In the rows, 128 means zero.
One turn sends every row of this set to another row. A few are shown first. Where does it send the rows asked after them?
melov: [147,130,138,182,93,86,138,84,167,148,112,142,128,126,139,110,170,151,117,104,96,179,109,132]
suk: [104,121,74,120,154,153,124,95,106,157,129,143,133,146,154,88,159,117,126,148,99,108,107,130]
Takav: [122,126,63,151,166,157,138,93,127,144,136,139,124,142,171,98,157,108,127,140,119,100,94,146]
debom: [144,102,128,167,83,120,154,100,155,125,130,136,91,94,112,101,168,152,125,124,93,186,108,131]
Fevu: [106,114,72,148,155,160,126,98,114,156,131,151,136,147,175,97,172,118,144,138,98,114,102,127]
pem: [148,109,127,169,83,104,127,91,170,130,82,139,101,113,110,103,166,137,88,107,89,150,99,130]
menop: [130,110,78,130,158,153,115,94,122,159,138,143,139,159,174,63,168,113,126,142,116,134,114,142]
Nofun: [125,111,67,139,160,152,128,90,122,145,128,131,134,150,185,85,162,104,135,130,120,115,109,153]
soned: [132,91,125,161,84,112,157,103,151,116,128,149,87,101,110,128,167,150,127,123,79,163,105,116]
gotu: [130,114,52,145,158,155,116,91,122,143,127,142,128,149,171,103,157,99,138,146,113,115,105,143]
fisu: [157,117,94,175,110,113,149,85,158,137,101,138,76,85,124,144,171,128,96,99,95,164,126,148]
Gagub: [132,117,80,137,164,148,108,81,110,149,134,131,125,152,171,79,162,121,133,156,128,136,114,153]
bufe: [137,106,136,167,89,97,130,81,161,128,78,129,96,109,115,113,161,140,91,95,89,144,105,135]
gifo: [143,121,151,147,83,118,125,84,159,138,103,134,108,105,112,119,165,153,88,98,111,160,107,138]
vilin: [106,136,76,132,154,148,121,109,111,153,140,146,144,153,164,94,168,123,128,141,101,111,100,122]
denom: [146,114,113,160,99,99,141,99,184,131,111,160,96,82,122,111,174,128,91,106,72,167,106,120]
gara: [113,115,60,140,167,155,143,89,131,163,137,150,117,142,165,93,161,97,134,135,113,107,106,146]
vaful: [115,124,63,134,159,158,136,85,119,155,129,131,125,136,162,85,155,107,134,143,114,105,102,149]
rolu: [148,123,113,188,89,91,141,93,182,138,105,165,124,125,134,128,167,136,118,105,82,156,93,115]
kiro: [143,118,128,147,75,122,129,95,169,131,98,144,109,105,107,133,163,135,93,93,102,143,91,124]
peti: [115,117,85,148,161,161,118,93,109,170,138,145,135,153,171,76,176,133,135,148,109,134,114,134]
Bog: [102,124,73,122,153,147,131,105,115,170,138,157,141,149,157,85,167,108,132,134,100,122,114,124]
kig: [153,115,122,198,105,88,150,69,186,140,110,148,105,122,141,123,163,142,115,105,104,158,99,143]
vaker: [113,128,78,126,158,162,124,84,109,162,135,131,127,145,157,68,162,122,126,151,117,121,111,145]
Fam: [118,119,71,128,152,146,102,100,106,151,129,143,142,157,162,98,168,112,136,149,109,133,113,127]
gezup: [133,119,138,160,100,93,142,94,169,134,113,135,108,79,126,103,180,138,99,95,82,183,121,137]
sov: [151,110,133,158,90,126,135,82,175,129,102,139,93,98,112,128,160,143,86,96,118,143,92,144]
Nomol: [158,126,116,160,103,110,137,92,149,154,110,134,92,97,111,114,180,145,92,108,100,196,137,144]
Gak: [152,125,113,176,96,93,128,114,153,140,98,154,98,100,128,107,186,159,117,113,112,187,126,131]
Damab: [106,117,72,129,162,163,122,107,119,151,145,152,132,159,173,104,167,118,125,137,94,130,105,124]
porok: [123,135,92,145,168,153,121,89,111,161,146,132,127,151,167,69,170,131,126,147,127,126,109,149]
gafo: [141,102,128,166,113,95,148,75,179,129,115,144,82,85,130,115,177,136,91,100,84,162,113,140]
Pufos: [110,122,82,132,168,147,137,83,118,174,144,140,127,144,163,70,167,115,128,136,122,133,118,152]
gev: [145,109,102,177,101,86,136,111,158,127,97,170,84,105,134,137,180,152,115,114,93,159,116,114]
lerod: [103,104,132,186,94,129,154,100,143,134,109,138,91,96,112,136,154,125,114,96,114,168,132,134]
Bup: [119,114,67,162,166,169,131,82,124,161,128,139,123,140,177,84,170,114,143,143,118,119,104,150]
Zorez: [135,98,121,173,90,121,168,92,158,113,123,126,86,86,121,124,159,143,133,109,94,169,103,143]
gunoz: [114,117,63,146,169,177,137,96,130,144,141,134,120,145,184,98,160,107,132,132,114,124,102,151]
tuf: [112,94,130,182,96,128,148,102,150,137,116,163,81,114,102,129,157,135,99,118,107,162,130,117]
bera: [147,116,110,190,108,92,141,92,157,125,93,144,80,90,142,128,177,150,122,102,117,167,124,146]
fodu: [115,107,73,128,157,147,118,96,116,149,135,151,137,161,176,92,162,109,128,138,103,113,106,132]
nov: [118,108,121,185,83,143,145,117,156,145,106,150,98,98,98,113,162,123,109,108,117,181,127,129]
geni: [117,123,85,140,165,173,121,94,121,158,145,135,129,149,174,73,168,125,124,148,118,148,116,144]
lise: [144,116,131,170,83,103,130,91,165,129,76,124,105,103,110,105,165,136,98,97,92,149,101,136]
tovos: [149,122,102,155,98,103,135,108,148,143,108,156,97,98,113,146,180,138,89,102,74,172,126,113]

Zorez turns into debom
Gak turns into gev
Now these:
tovos turns into fisu
vaker turns into suk
vilin turns into Takav
Gagub turns into Fam
bufe turns into lise
Damab turns into gunoz
lerod turns into nov
sov turns into gifo
fodu turns into Nofun
denom turns into gafo
peti turns into Fevu
Pufos turns into Bog
kig turns into melov

One turn sends every row of this set to another row. A few are shown first. Where does it send the rows asked after them?
vukol: [112,122,140,121,190,134,136,142,137,119,111,137,115]
Ler: [126,137,133,104,112,147,129,103,113,138,122,114,90]
besok: [138,104,158,138,132,145,88,144,108,149,159,140,142]
Bize: [124,112,151,144,150,101,98,168,132,129,119,163,149]
bara: [93,140,130,122,75,103,134,130,122,146,140,110,135]
bimag: [117,160,115,124,158,147,125,100,119,116,92,135,137]
Daka: [141,108,116,125,148,133,125,87,138,108,118,137,100]
meke: [94,153,108,128,129,93,119,108,125,148,130,83,133]
dozef: [106,101,129,90,147,144,128,127,140,159,134,142,113]
Bibik: [118,104,124,116,121,135,73,121,160,105,124,128,124]
buto: [114,121,128,117,161,122,152,118,104,172,146,127,103]
difeg: [97,129,144,131,123,127,98,157,111,167,165,107,157]
Viv: [127,147,144,134,92,130,93,128,101,142,143,107,111]
pel: [121,107,130,154,98,103,89,129,139,108,146,131,157]
nezo: [132,123,133,140,101,110,166,98,102,147,133,126,113]
pemo: [106,110,135,102,78,143,130,119,144,119,133,137,124]
nuko: [123,83,150,115,126,142,123,139,135,143,145,163,138]
ker: [87,136,119,129,135,148,126,120,155,90,110,151,142]
manut: [109,125,127,171,131,122,111,131,127,86,128,168,132]
bogo: [104,164,127,159,135,106,74,137,112,116,116,151,121]
gamad: [105,151,137,127,165,99,134,147,126,154,109,112,165]
Kosa: [108,124,135,132,179,114,165,133,127,135,112,131,148]
ralem: [132,138,127,169,125,93,96,117,106,134,143,102,141]
fav: [105,110,146,116,160,126,105,168,152,116,117,157,126]
zage: [133,144,149,143,158,100,97,162,116,150,114,131,158]
gipe: [144,111,151,148,87,131,124,120,110,115,144,142,120]
rike: [110,113,101,121,134,100,161,88,143,130,123,121,127]
dezip: [89,161,109,138,119,91,106,130,122,141,108,149,155]
Zir: [124,152,111,148,139,105,144,100,108,137,95,150,158]
lonup: [98,121,132,142,137,99,153,138,106,174,160,119,143]

vukol turns into Kosa
Zir turns into dezip
nezo turns into bara
Now these:
ralem turns into pel
lonup turns into difeg

One turn sends every row of this set to another row. A few are shown first. Where does it send the rows asked after them?
som: [127,167,119,122,139,132,113,131,177,119,137,110,132]
samot: [108,130,106,102,156,171,103,118,122,118,125,167,129]
Bev: [123,123,96,118,135,151,136,132,72,145,173,121,144]
fenip: [120,158,147,123,97,131,135,127,98,158,143,109,106]
zod: [122,86,131,120,128,137,94,130,104,133,122,126,118]
gokad: [138,175,129,119,141,104,130,93,119,132,118,157,164]
Sibu: [111,140,114,114,141,88,167,104,109,127,153,124,117]
ledo: [111,161,117,115,132,121,103,159,172,137,138,133,139]
bap: [106,154,132,116,128,118,141,145,94,157,130,88,110]
Lazi: [145,130,131,123,126,167,129,155,130,142,117,146,107]
Gugap: [101,159,106,151,139,128,128,120,103,129,171,126,183]
Zoka: [145,120,139,110,102,138,99,129,129,135,119,128,103]
fako: [98,147,150,114,126,126,160,131,97,124,147,115,102]
Gobo: [112,159,148,132,106,145,154,135,98,153,138,122,106]
lidem: [134,117,117,118,151,152,107,165,96,131,142,154,114]
palo: [101,129,140,124,129,135,121,132,183,126,138,124,145]
sev: [95,113,95,118,107,131,125,115,69,132,141,129,142]
peri: [114,141,98,120,152,98,170,119,106,156,133,109,129]
zana: [108,158,118,132,132,135,123,128,178,115,115,119,133]
kipif: [105,177,128,126,141,126,115,112,95,118,153,145,182]
Vuk: [108,99,106,104,131,152,123,117,88,100,122,132,149]
Dis: [146,156,136,129,152,123,139,90,127,149,119,132,175]
Sevo: [124,140,110,114,111,105,139,147,152,165,134,156,144]
pelu: [126,119,106,95,153,153,74,107,122,147,130,120,135]
Kizep: [91,150,107,149,122,116,117,107,103,130,153,119,183]
Tige: [140,125,89,93,150,150,107,141,82,126,141,115,152]
Mak: [129,119,134,114,112,113,148,127,161,156,154,146,146]
fop: [107,140,90,135,165,148,105,106,135,108,112,145,151]
geb: [135,138,96,121,168,137,85,99,136,114,144,118,150]
dil: [101,151,133,138,142,132,117,101,103,144,134,111,193]

geb turns into Zoka
Gugap turns into som
peri turns into Dis
Now these:
bap turns into dil
samot turns into lidem

